In the rows, 128 means zero.
Named turns come first, each shown by rows before and after it. Which turns, in which order, take the first row of each pair that follows to the second? Write the first one first, as in the answered first pair.
K_35:
[ 83 120 147 141 109 140 126 137 134 116 141 103  81 105 153]  ->  [ 83 166 135 142 116 117 123 143 108 140 118 108  95 109 165]
[140 134 141 105 129 133 151 109 116 120 141 131 126 116 151]  ->  [139 141 135 103 129 127 154 108 110 131 145 127 129 117 146]
[138 160 150 110 124 131 116 151  90 150 103 141 110 117 140]  ->  [124 128 115 100 107 137 117 141  84 169 146 131 138 153 125]
K_237:
[ 92 121 129 161  93 110 147 145 149 129 125 102  95 100 147]  ->  [ 83 119 123 157  97  95 153 143 129 135 143 101 102 120 136]
[165 124 108 113 152 174 111 125 157 126 156 154 134 138 110]  ->  [157 118 105 110 145 176 111 128 160 135 161 149 133 139 117]
[ 94  84 148 128 117 154 138 121 159 109 149 107 111 111 112]  ->  [ 87  79 144 127 118 143 139 122 143 109 160 109 110 123 102]
[145 177 176 130 148 137 128 144 127 102 101 139  78 107 141]  ->  [132 165 170 122 118 162 131 147 142 127 114 126  77  92 165]
K_226:
[173 144 118 121 171  90 130 122 106  95 117 166 132 132 106]  ->  [182 115 117 108 164 120 133 124 121  89 154 163 128 143  97]
[ 71 134 161 133 109 108 142 146 104 128  87 129  88  95 156]  ->  [ 93 147 169 124 125 111 143 148  97 113  84 147  78  99 150]
[195 154 122 100 146 191 101 140 153 153 126 157 130 125 142]  ->  [185 130 105  97 129 201 103 135 167 163 140 142 138 122 144]
[131 158 138  99 100 128 169 123  92 125 153 122 103 135 140]  ->  [127 152 136 100  98 130 164 123  95 128 153 120 106 135 143]
Then:
(2 to 3 turns a pair)
[168 150 156 115 138 148 138 141 111 100 158 153  94 139 104]  ->  [160 147 124 109 128 137 134 135  89 130 173 146 121 163  96] => K_35 then K_35
[153 183 167 127 140 127 132 147 123 123  73 151  88  95 155]  ->  [139  69  93 110 122 139 129 119 122 127 186 133 157 174  92] => K_35 then K_237 then K_35
[160 203 109 121 119 161 102 152  96 206 115 110 155 137 151]  ->  [166 210 113 127 147 131  96 149  77 185 104 125 160 152 127] => K_237 then K_237 then K_237
[115 146 182 145 156  90 147 134 103  97  80 134  93 123 122]  ->  [129 150 151 149 169  74 132 128  94 119  76 144 147 141 111] => K_35 then K_237
[109 142 156 148 100 138 144 120 147 122  86 106 119  71 158]  ->  [ 88 100 107 135  79 140 148 110 135 152 148  91 163 119 135] => K_35 then K_35
[173 146 149 137 169 155 127 125 131 100 113 173 124 124 127]  ->  [157 156 144 143 144 165 129 129 142 119  96 159 117  97 147] => K_226 then K_226 then K_35
[153 104 114 100 122 163 127 124 156 147 174 113 158 118 173]  ->  [112 130 126 117 102 139 136 127 138 165 145 100 136 101 195] => K_35 then K_237 then K_226
[ 70 128 131 145 106  82 137 122  79 135 122 107 138 119 130]  ->  [108 109 137 163 147  77 132 119 102  86 116 128 149 124  98] => K_237 then K_35 then K_237
[144 107  95 110 111 160 123 121 145 160 169 112 159 151 129]  ->  [123 111  87 125 121 126 124 117 117 159 159 111 174 166 114] => K_237 then K_226
[113 130 161 149 120  82 173 133  87  95 112 112 122 131 126]  ->  [150 126 162 141 146  91 166 137 101  70 122 127 123 141 108] => K_35 then K_237 then K_226
[190  70 110  76 150 204 108 120 207 121 162 148 115 140 124]  ->  [145  91 172 124 138 177 127 132 216  84 104 135  50  81 148] => K_226 then K_237 then K_35
[111  83 154 165 104 115 130 149 155  60  97 105 126  77 160]  ->  [ 80 115  96 146  78  91 126 145  95 140 110  87 178 117 169] => K_237 then K_35 then K_35
[114  98 109 124 118 149 129 122 136 124 160 115 142 128 126]  ->  [105 119 136 148 122 130 127 125 139 114 110 114 130  91 144] => K_226 then K_35 then K_226
[ 65  88 111 170  97  60 136 146  94 157 147 114 157 142 113]  ->  [ 93  80 115 173 124  55 126 140 104 133 148 132 179 158  89] => K_226 then K_237 then K_35
[176 144 127 138 171 111 112 132 132 106  95 165 161 135 107]  ->  [173 117 108 137 134 159 105 130 174 133 113 144 177 115 136] => K_35 then K_237 then K_237
[170 127 133 156 182  81 118 134 120  97 104 155 158 112 114]  ->  [173 100 141 152 176  93 123 131 136  76 119 156 143 106 113] => K_35 then K_35 then K_35
[104 138 119 119  88 132 125 137 126 176 132 127 140 109 161]  ->  [154 173 148 105 135 127 123 144 112 144 120 167 114 120 142] => K_226 then K_226 then K_226
[103 117 141 154 158 113 124 130 115 118  93 121 158 126 136]  ->  [103 109 147 155 158 123 123 129 125 105  91 124 148 115 134] => K_35 then K_35 then K_35
[166 115 137 121 143 154  98 128 197  92 141 141 120 131 111]  ->  [125 155 138 141 112 145  99 141 188 133  92 120 116  92 157] => K_237 then K_226 then K_35
[169 141 152  92 123 144 163 156 129 103 182 166  98 155 104]  ->  [164 176 129  92 123 119 163 157  96 139 164 169 125 169 112] => K_35 then K_35
[138 146 134  91 145 110 128 120  76 143 148 136 120 154 110]  ->  [127 115 120  86 124 125 130 118  91 147 171 124 119 155 111] => K_226 then K_226
[126 100 120 173 124 127 112 121 170 120 101 114 160 102 130]  ->  [104 103 108 175 115 116 117 124 149 142 105 106 168 117 134] => K_237 then K_226 then K_35
